Each row is where one point has got to under a steady rotation. How many ticks took it there?
The counts run from 0 to 309.
[ 79 123 168 148 124 128 148 141 188 116 139 158  85 113 183 149 159 163
 129 109 138 161 130 146  99 191 123 107 144 145  73  92 117 124  76 122
 161 108 128 136  67 149 156 101 167 115 106 131 154 121 119 152 114 124
 107 131 139 145 149 130 104 148 144 163 115 140 178 120 152 105 156  84
 135 100 115  95 161 125 126] => 182
[ 84 128 111 150 102 128 146 130 143 137 124 169  54  99 198 146 140 148
  81 114 150 138 111 159 119 187 100  97 134 133 132  78 133 130  83  96
 165 115 118 135  69 127 123 130 115  96  97 132 113 128 125 165 109 131
 116 161 155 118 172 155 114 150 155 150 132 145 139 129 102 122 163 103
 138 109 117 149 178 151 128] => 105
[ 90  98 148 150 105 140 144 133 167 156 148 161  59 139 202 120 123 177
  92 106 146 132 135 177 102 165 110 119 138 140 104 133 117 118 113 138
 150 102 117 135 113 120 131  85 148  82 114 146 135 133 110 149 116 102
 133 158 136 138 146 163 125 182 162 140 145 143 142 105 128  83 150 106
 152  92 126 116 167 155 141] => 34
[137  90 140 142 106 101 150 128 133 138 135 151  93 136 170 159 135 146
 104  99 184  96 116 107 150 107 153 132 136 137 138  89 105 145 144 150
 140 128  96 180 109 144 124 116 159  67  63 127 144 136 115 153 137 159
 112 160 165 100 192 166 117 156 165 155 102 144 165 128 114 130 160 114
 138 117  89 161 150 131 135] => 77
[ 98  99 125 166  99 139 119 117 158 159 120 167  70 127 190 127 118 163
 121  89 152 132  89 164 102 161 106 114 143 154 114 119  89 127  80 120
 157 120 134 149 105 120 124 101 140  96  83 121 110 135 150 173 112 111
 107 168 130 123 139 171 123 136 150 136 128 162 138 137 122  80 123  98
 118  86 108 119 145 161 128] => 30
[146 111 196 150 107 119 161 147 171 137 120 164 107 140 139 161 156 123
  92 111 134 106 105 122 168  99 162 124 127 166 114  94 100 123 129 154
 116 113  90 166 133 105  81  77 147  81  84  99 135 120 153 124 111  88
 107 149 139 121 111 161  98 156 147 145 118 150 179 119 140 100 120 105
 144 110 105 166 128 119 123] => 158
[122 122 134 163 112 106 133 108 169 133 112 183 103 118 182 142 141 167
 129 109 142 139  91 151 131 157 118 107 133 151 111  82 112 147  77  93
 159 142 137 174  69 128 129 102 147 134  78  72 133 123 154 182 101 107
 110 159 148 131 138 130 115 120 121 129 102 163 146 135 157 110 132  73
 110 117  91 139 151 108  94] => 177
[116  47 168 163  96 100 131 141 137 116 162 115 108 132 152 140 161 135
 101 120 155 124 121 111 131 134 151 100 122 157  88  69  98 138 146 134
 103  96  93 148 109 138 112  94 153  66  71 137 146 111 150 115 107 110
 128 138 130 110 156 160  94 166 155 172 136 154 157 137 137 126 117 106
 128 125 115 154 171 105 114] => 72
[127  67 141 162  93  79 141 129 149 104 146 135  96 115 162 144 139 153
  98 121 153 117 135 136 154 125 131 119 115 160  90  81 134 138 161 110
 125 110 115 168 105 142 111 112 146  57  71 132 154 123 121 135 118 120
 129 139 148 119 194 175 124 191 139 152 118 139 161 127 131 124 137 122
 145 119  97 164 176 132 141] => 74
[100 114 134 156 118 137 143 131 149 156 116 182  65 122 177 124 126 142
  78 133 179 125 126 145 113 165 129  96 150 143 121 123 102 144  68 116
 149 131 105 165 113 128 147 114 113  89  87 106 108 143 129 181 114 110
 133 179 136 137 166 154  86 140 171 139 173 168 137 135 120  94 150  89
 147 113 106 135 155 131  89] => 109
[122 122 194 166 110 159 150 134 149 167 139 158  89  91 178 115 121 106
  74 105 167 139 161 131  84 151 145  91 131  96 115  93 110 106 127 152
 122  93 119 124 159  84  99  84 145 106  88 129 135 135 146 141  89  74
  82 151 141 146 140 147  93 129 135 153 132 131 133 117 141  86 131  80
 130 118 119  91 155 113 115] => 278
[134 127 150 166 124 138 139 121 165 150 125 155 107 131 194 145 172 120
  93 116 149 143 111 135  96 161 122 100 167 139 127 117  98 159  68 135
 158 125 109 158 110 125 137 118 168 116  64 127 106 132 135 152 117 106
 104 177 151 142 124 133  98 129 169 166 110 159 141 131 146 116 117  60
 110 141 106 110 158 116  81] => 21
[136 116 132 169 109 122 110 121 133 119 160 161 104 137 144 106 130 124
  78 110 141 124 128 130 106 126 140 143 111 137  87  90 107 154  90 142
 101 133 104 131  82 155  86 101 154 107  56 158 102 116 139 157 105  96
  99 148 149  84 173 117 107 140 170 159 113 145 150 147  89 152 140  65
 108 138 125 142 168 130  99] => 293
[102  88 177 158 100 129 119 140 123 180 142 157  56 129 167  90  94 148
  81 107 177 121 116 148 108 120 151  81 143 125 111 104  94 126 118 141
 123 107  92 116 142 104  96  63 132  81 102 119 127 124 147 150  91 107
 120 154 141 117 118 135 107 159 150 121 153 153 114 135 107  99 164 100
 120 121 109 131 152  97 108] => 41
[112 123 156 121 128 116 195 125 155 149 133 158  96 108 189 174 140 129
 104 104 147 112 138 111 136 133 155 106 129 110 127  89 134 120 139 153
 149  91  86 179 107  99 108 112 162  90  97 120 171 125  99 128 126 103
 105 154 169 102 170 153 110 174 145 177  90 128 163  92 146 107 166 111
 141 120 111 146 162 117 156] => 6
[145 121 164 139 108 121 147 107 162 178 113 151 101 107 194 170 141 149
 121  94 158 123  73 137 130 120 144 112 154 133 143  82 101 148 121 134
 161 112 129 176 122 101 106 101 163 113  69  85 150 137 153 151 111 118
  92 165 152 127 120 151 129 133 132 154  67 155 134 129 157  87 134  87
 127 116  80 131 142 112 132] => 89
[ 80 111 164 144 121 131 162 139 175 150 128 193  71 128 160 128 133 142
 141  95 148 143 122 125 122 157 148 123 134 139  82 107  99 116  66 132
 142 139 108 138  81 131 126  93 160 118 106 115 120 122 130 179 106  93
  88 151 149 104 125 145  81 118 153 135 139 144 198 113 113  90 154 100
 126 106 111 102 134 126 108] => 186
[121 138 167 151 116 133 178 127 140 141 150 174  84 116 180 105  87 156
  82  92 153 115 166 160 101 121 134 128 113 102 110 123 114 107 128 176
 138 131 137 140 135 115  87  80 139 106  86 150 130 132 110 174 116 106
  98 156 162 109 147 132 129 160 151 136  86 113 149  78 128  94 172  92
 123 111 116 124 156 145 147] => 125
[ 85  99 158 155 105 146 124 132 156 163 158 145  65 143 197 125 135 165
 101  97 158 151 118 166  85 168 118 108 152 142 102 130  88 119  90 146
 147  97 108 117 120 126 140  81 157  80 115 145 139 129 130 149 119 118
 124 155 118 134 134 162 113 167 163 157 158 145 146 114 132  87 142 104
 129  96 126 102 156 144 135] => 33
[120 113 163 155 103 100 113 129 171  96 158 130 108 127 173 129 127 165
  87 114 118 130 143 156 124 115 140 144 122 166  58 104 116 147 131 145
 133 110 142 136  88 173 123  99 176  64  69 145 138 139 115 128 121 123
 112 126 130 119 197 129 128 184 157 138  98 142 161 148 129 122 144  97
 136 115 124 133 156 143 137] => 300
[100 110 150 143 122 145 147 144 145 162 146 178  36 149 176 104 118 156
  82  94 158 121 127 146 107 142 131 129 125 122 125 129 103 113  97 158
 131 119  84 126  99 121 106  78 142  76 115 153 121 124 109 161 108 125
 102 156 156  83 139 137 107 165 165 145 129 136 155 110  89 103 178 110
 140 101 123 113 156 151 138] => 37
[ 98 120 155 142  83 121 141 114 132 136 162 133 101 104 149 119 124 132
  81  93 148 131 128 153 104 128 140 131 125 127  92  70  96 157 123 130
 125 122 140 104  93 167 102  92 151 113  52 177 119 134 147 153 109 135
  85 123 149  96 145 114 131 143 152 138  82 118 151 109  99 145 154  80
 106 157 130 152 184 121 122] => 135
[ 93 105 159 159 107 130 116 123 155 147 132 143  95 114 196 152 155 164
 131 108 157 153  93 143  96 183 122  95 156 140 111  83  93 149  82 112
 162 109 129 147  88 136 153 103 157 117  85  95 153 121 145 162 112 115
 109 160 131 138 123 138 103 128 130 171 121 155 131 147 159  97 140  75
 110 118 102 112 147 103  99] => 179
[120 142 164 147 106 152 139 109 159 149 163 155 112 132 161 128 133 142
  79 100 142 123 134 162  92 114 129 175 106 130  91  99  91 148 100 159
 100 112 121 107  94 159 105  91 168 114  75 154 135 128 141 172 115 106
  77 130 123  90 153 107 118 127 157 141  79 124 170 119 120 123 153  75
 132 124 138 129 156 165 124] => 214
[103 126 177 150  90 133 138 146 121 157 151 129  58  99 176 103 103 152
  56  96 174 121 144 167 103 136 136  93 138 109 129  81 117 125 134 145
 150 109 115 107 119 123 109  80 126  72  92 141 143 131 106 146 103 156
 112 131 159 125 157 115 123 169 146 134 110 133 111 126 104 127 195 102
 145 130 116 133 169 107 134] => 45
[106 137 197 161 108 137 149 142 153 126 174 151  80 122 153 108 115 157
  88  97 147 144 169 158  92 141 152 125 134 112  85 121 101 105 128 193
 145 102 130 110 142 119  99  74 144  98  93 155 147 117 103 143 111 131
 102 123 129 154 138 137 118 164 149 153 102 118 167 108 137 107 170  82
 121 116 111 108 153 127 128] => 123
[135  85 180 136 108 123 144 127 149 167 127 124 104 145 192 132 117 152
 106 105 134  98 128 113 119  85 165 111 129 157 102 117  80 139 128 171
 113 123 101 159 131 137 127  84 187  53  76 109 137 148 137 140 113  90
 113 169 137  89 147 134 113 168 142 129 113 166 130 132 151  70 140 106
 131 110 121 112 133 140 114] => 306
[ 99  90 129 146 103 127 152 129 148 154 143 160  73 140 166 147 162 163
 124  81 164 136  67 149 129 169 111 125 150 143 134  79  99 149  94 120
 147 127 100 136  80 128 109  95 154 127  86 128 140 104 151 165 121 149
 103 156 155  96 110 153 122 131 154 169  92 150 166 101 123 130 147  97
 108 118  93 155 165 127 129] => 254
[125 133 169 151 119 156 176 114 160 183 110 199  76  92 178 118  99 117
  84 103 174 119 150 140 111 125 154 113 123 107 135 112 108 109 110 153
 144 123 130 154 151 110 108  90 134 108  83  99 116 147 134 177 114  91
  74 161 153 134 151 148  95 110 146 118 118 133 162 111 130  75 149  88
 145 108 112 105 134 135 117] => 275
[154 126 155 165 140 116 159 115 154 135 137 160 100 130 203 157 174 157
  83 123 137 139 117 154 124 172 107 110 139 115 142  93 150 162 115 118
 141 114 102 174  88 119 125 116 146 121  84 110 161 126 110 149 112 104
 136 169 159 123 146 100 111 165 138 183 103 138 120  96 170 130 158  72
 131 124 110 131 183 107 114] => 172
[111 152 188 141 112 119 145 119 195 155 119 143 114 109 180 170 164 140
 121 107 134 141  97 156 134 145 147 108 173 155 113  89 109 158 111 133
 168  91 132 146 124 106 119  88 175 125  78 114 160 116 149 126 120 114
 102 149 131 160 100 149 123 146 146 158  76 147 161 122 174 105 130  75
 137 128  97 132 142  94 131] => 91
[130 127 146 158 104 139 149 103 165 152 155 144 112 106 197 127 116 153
  61 114 139 134 149 197  95 127 107 156 118 118 107 111 113 150 135 142
 117 107 152 135 117 152 115  94 151 102  64 155 146 145 132 161 126 108
  96 138 125 124 178 133 137 155 150 138  79 118 148 103 139 112 145  79
 144 117 135 131 177 168 142] => 212
[106 132 139 152 109 124 175 117 181 170 100 193  95 117 183 154 148 118
 108 119 126 130  96 156 148 158 126 107 133 147 126 100 124 147  72  96
 146 127 107 154  87 108  94 100 148 143  87 102 121 119 154 172 104  69
 105 164 151 103 104 140 104 136 148 137 116 146 168 102 129 101 131  92
 127 122 109 150 155 122 111] => 98
[ 96  99 133 160 101 129 145 122 156 168 120 158  86  96 209 143 155 130
  93 124 143 149  98 157 112 181 111  69 146 140 128  84 126 143  93  80
 147 103 103 140  94 103 120 104 134 113  92 120 130 124 155 145  97  75
 120 171 141 115 121 158 105 161 138 161 141 153 116 114 146  96 125  86
 130 121 116 139 173 115 113] => 101
[138  64 162 145  80 130 127 117 132 150 122 114 114 115 181 145 141 127
 103 113 154 108  95 115 134 111 145 117 124 162 111  79  76 145 142 130
 115 125 118 154 113 154 132 105 163  52  59 114 125 142 163 152 110 110
  89 151 138 100 172 150 111 125 130 121 113 172 153 159 135  92 116 112
 147 103 121 126 142 154 104] => 148
[159 100 180 150 126 109 133 135 160 152 136 143 108 152 152 154 150 137
 109 114 175 105 108 101 138  94 169 116 156 147 117 110  95 157 124 160
 127 116  84 189 139 135 138  98 183  74  67 106 152 140 130 128 125 136
 123 158 156 130 144 151  89 153 175 161 115 160 161 134 149 126 146  95
 136 137  83 139 139  99 107] => 80
[107  79 154 146  96 130 133 106 141 170 159 120 128 127 196 128 132 132
  84 116 139 126 127 146  91 121 138 127 101 136  76  82  88 144 139 131
  81  89 104 122 116 147 105  82 161  89  83 137 163 125 171 140  98  61
 108 152 119  70 152 119 109 159 142 150 134 148 115 135 152  95 128  92
 129 121 143 130 162 147 120] => 219
[150  98 131 173 115 132 125 133 158 127 125 173  79 116 217 119 152 156
 106  96 124 154 107 158 108 173  93 115 127 135 130 116 135 129  90 116
 158 118 138 141  75 122 109 114 156 106  86 139 112 128 116 156 109 103
 102 164 153 111 150 142 127 148 132 152 103 146 147 127 127 100 127  93
 130  90 131  92 178 164 117] => 26
[ 94 100 163 151  87 111 129 128 161 121 150 131 115 111 175 126 128 146
  84 122 103 127 137 163 129 124 144 122  98 161  59  68 127 141 139 120
 102  87 121 113  79 149  93  75 152  83  84 137 153 110 146 133 102  70
 113 119 123  85 162 128 120 177 138 134 122 141 155 129 131 121 140 101
 137 112 142 147 166 134 139] => 221
[121  93 148 164 130 121 141 142 153 152 140 174  53 135 177 118 157 151
 107  92 178 139 108 131 111 159 119 115 136 119 121  98 145 145  92 106
 131 113  78 134  61 129 136  91 157 100 114 121 158 120 107 169 114 139
 118 144 170  90 146 118  90 143 157 162 143 141 157 120 114 134 182 111
 146 117 113 114 172 119 112] => 262
